Families of rows that turns and mirrors carry onto each other, the same ones carrying the whole set onto itself: the rest of each named row's family, in list order:
5 families of 4 rows:
bofat: [ 1.45,  4.12, -2.37, -3.40, -2.34, -0.38,  2.84, -1.84,  1.90, -0.31,
  2.50]
Vila: [-1.73,  0.59, -2.47, -0.73, -0.95, -1.15,  4.32, -0.48, -0.97, -4.03,
  1.16]
mano: [-2.10,  0.73, -1.84,  0.16, -0.79, -0.38,  4.20, -1.10, -1.03, -3.95,
  0.23]
vazov: [-1.90,  0.50, -2.44, -0.48, -0.57,  0.64,  4.58, -1.81, -1.27, -3.03,
  0.14]
Giki: [ 4.67,  0.44, -0.94, -1.03, -4.19, -0.31, -0.08, -1.24,  3.18,  1.19,
  0.65]
rotur: [ 3.45, -0.09, -0.46, -0.47, -3.33, -0.10, -0.23, -1.90,  4.26,  1.39,
  0.34]
munod: [ 4.12, -0.31, -0.58, -0.44, -4.63, -0.72, -0.67, -1.18,  3.29,  0.82,
  0.39]
gego: [ 1.56,  3.95, -3.46, -3.10, -2.32, -0.62,  4.10, -0.53,  1.97, -0.52,
  1.85]
Sar: [ 4.51,  0.47,  0.12, -0.16, -4.04,  0.31,  0.19, -2.02,  3.02,  1.25,
 -0.38]
ligaz: [ 0.91, -2.81, -0.70,  2.36, -3.64, -0.96,  0.46, -0.11,  0.66, -2.24,
 -1.95]
dadiz: [ 3.95,  0.47, -1.06, -0.71, -4.81, -1.26, -0.78, -0.82,  3.02,  0.84,
 -0.07]
goki: [ 1.00,  3.69, -2.63, -3.51, -1.91, -0.02,  3.70, -1.83,  1.08, -0.35,
  2.56]
dabog: [ 1.39, -2.93, -0.41,  2.71, -2.60, -0.14,  1.36, -0.53,  0.18, -2.56,
 -1.82]
vez: [ 1.14, -2.75,  0.31,  2.53, -2.30,  0.33, -0.16, -1.54,  0.45, -2.47,
 -1.11]
fose: [-0.84,  1.41, -2.79, -0.13, -1.27, -0.04,  4.01, -0.26, -1.95, -4.33,
  0.56]
botup: [ 1.15,  4.99, -2.31, -2.64, -2.20, -1.02,  3.36, -1.22,  1.01, -0.39,
  1.83]
luni: [ 1.47, -2.70, -0.11,  2.48, -3.25, -0.68,  0.59, -0.78,  0.82, -2.18,
 -1.95]
rek: [-1.65,  1.31, -2.22, -0.47, -0.52,  0.04,  4.68, -1.27, -1.37, -3.38,
  0.17]
Lem: [ 1.13,  3.67, -2.83, -3.53, -1.89,  0.53,  3.27, -2.70,  1.13,  0.05,
  1.94]
Tado: [ 1.62, -3.99, -0.17,  1.81, -2.78,  0.15,  1.08, -1.16,  0.81, -2.45,
 -1.03]

The rest of the family of dadiz: vazov, ligaz, Lem
The rest of the family of Tado: Vila, Sar, botup
The rest of the family of vez: rotur, gego, fose

